Each path below is one point turned by a fixed rotation once a step. After each direction that follows a path, write how fast that rotation turns it, in degrees per step (0 if it stays still).
Each turn is a multiple of 5 degrees from 10 to 175, or 0.
Each row of a path follows its step; steps can be skipped.

step 0: -.12	.15	-.23	-.18	.05	.06	-.29	.10	-.03	-.18	-.23	-.10	-.07	.07	.28	-.05	-.09	-.16	-.02	.09	.15	.05	.16	.05	-.03	-.11	.07	.07	-.18	.01	-.06	-.09	-.03	.06	-.11	-.06	.17	-.29	.09	.19	.08	-.05	-.08	.06	.11
step 2: -.09	.17	-.11	-.08	.01	.20	-.10	-.05	.23	-.09	-.44	-.15	-.04	-.02	.01	-.20	.08	-.14	.06	-.08	-.03	-.09	.15	.00	-.08	.03	.03	-.08	-.05	-.22	.03	-.04	-.09	-.10	.02	.09	-.15	-.21	.21	-.06	.15	-.19	-.06	.13	.03
step 10: .02	.15	.07	-.05	.35	.11	-.06	-.04	.27	.11	-.16	.13	-.01	-.17	-.07	.07	.03	-.04	.02	.21	-.11	.04	.19	-.17	.09	-.34	.02	-.02	.00	-.20	-.20	-.13	.03	.05	.03	.15	-.09	-.01	.07	.16	-.07	-.10	.04	.04	.07
step 13: -.04	.11	-.09	-.20	.19	.01	.01	.13	.05	-.03	-.28	-.16	-.09	-.02	.01	.07	.02	-.26	-.02	.18	-.04	.09	-.05	.00	.09	-.20	-.04	-.04	.04	.01	-.09	-.28	-.17	.14	-.05	-.19	-.15	-.09	.02	-.33	-.19	-.16	.06	-.04	.08
step 19: -.07	-.03	-.13	-.03	-.06	.05	-.07	-.06	.29	-.02	-.13	-.01	-.37	.04	.01	.18	-.09	-.25	-.20	.16	-.23	.08	.09	.01	.01	-.07	.19	.06	.05	-.10	-.01	-.06	-.15	.04	.12	-.01	-.13	-.31	.06	-.06	.02	-.13	.18	.02	-.04
step 20: .00	.02	-.06	.10	.02	.09	-.12	.32	.29	-.17	.01	-.23	-.16	.07	.09	.13	.04	-.24	-.04	.07	-.23	.10	.15	-.02	-.08	-.01	.06	-.08	-.20	-.02	-.10	.14	-.14	-.20	-.03	.01	-.01	-.09	.10	-.07	.07	-.24	-.14	.09	.00
step 26: .02	-.06	.08	.26	.21	.04	-.01	.25	.09	-.07	-.11	-.14	.02	-.15	-.01	.05	-.19	-.07	-.05	.05	.08	.08	-.06	-.16	.08	-.03	-.09	-.11	-.06	-.15	-.25	-.02	-.22	-.13	-.01	.18	-.15	-.21	.02	-.08	-.06	-.22	.15	.22	-.16
step 27: -.11	-.15	.10	-.17	.05	.00	.04	.05	.09	.05	-.27	-.09	-.10	-.33	.24	.09	-.20	-.03	-.07	.16	.05	.00	.12	-.14	-.07	-.11	-.06	-.14	.04	-.04	-.12	.20	-.05	-.02	-.04	.16	-.25	-.17	.18	.10	-.04	-.09	-.06	.21	-.04
step 29: -.07	.06	-.01	-.01	.07	.05	-.16	.22	-.07	-.20	-.15	-.05	-.11	-.02	.19	-.06	-.18	-.16	.03	.27	.14	-.18	.22	.08	.06	-.33	.05	-.15	-.13	.05	-.15	.01	-.12	-.01	-.09	.14	-.27	.11	.04	-.04	.00	.05	-.03	-.01	-.13
Directions:
.01	.00	.00	.03	.00	.02	-.05	.00	-.07	-.08	.07	.03	-.07	.06	.02	.02	.04	-.02	.04	.03	.03	-.04	-.03	.06	.02	-.02	.01	-.06	.02	.01	-.01	.02	.00	-.05	-.03	-.04	.03	.02	.08	-.02	-.03	-.06	-.06	-.03	.00 -> 85
.04	.02	.00	.03	.00	-.03	.03	.00	.03	.00	-.04	-.06	-.07	.01	.03	-.04	-.03	-.02	-.02	-.05	.00	.06	-.02	-.02	-.01	.06	-.02	-.04	.02	-.05	.06	.01	-.03	-.01	.04	-.03	.06	-.05	-.01	-.09	-.04	-.08	-.01	.00	-.04 -> 60
.02	-.08	-.01	-.07	-.02	.03	.00	-.01	.01	.02	-.02	-.03	-.01	.01	.08	.03	-.01	-.02	.09	-.01	.04	.01	.04	-.01	.02	.03	-.01	-.03	-.09	.01	.05	.06	.01	.08	-.01	.01	.04	.06	.06	-.01	.04	.01	.00	.01	.02 -> 160
.08	.00	.01	-.05	.03	.01	-.04	-.07	.04	.01	-.01	.00	.01	.05	-.12	.03	-.06	-.01	.00	.00	-.06	-.01	-.01	.05	.07	-.05	.01	-.01	-.01	-.03	-.02	.02	-.02	.02	-.03	-.02	.01	.03	-.01	-.07	.04	.00	.01	.00	-.05 -> 120
-.05	.03	.12	.00	-.02	-.02	-.02	.03	.02	-.01	.02	-.01	.01	.00	.01	.08	.03	.00	-.02	.05	.00	.01	.03	.01	-.01	.01	.03	-.04	.03	-.04	.03	.05	.04	.02	.01	.05	-.05	-.03	-.01	-.12	.03	.02	.00	.00	.07 -> 45
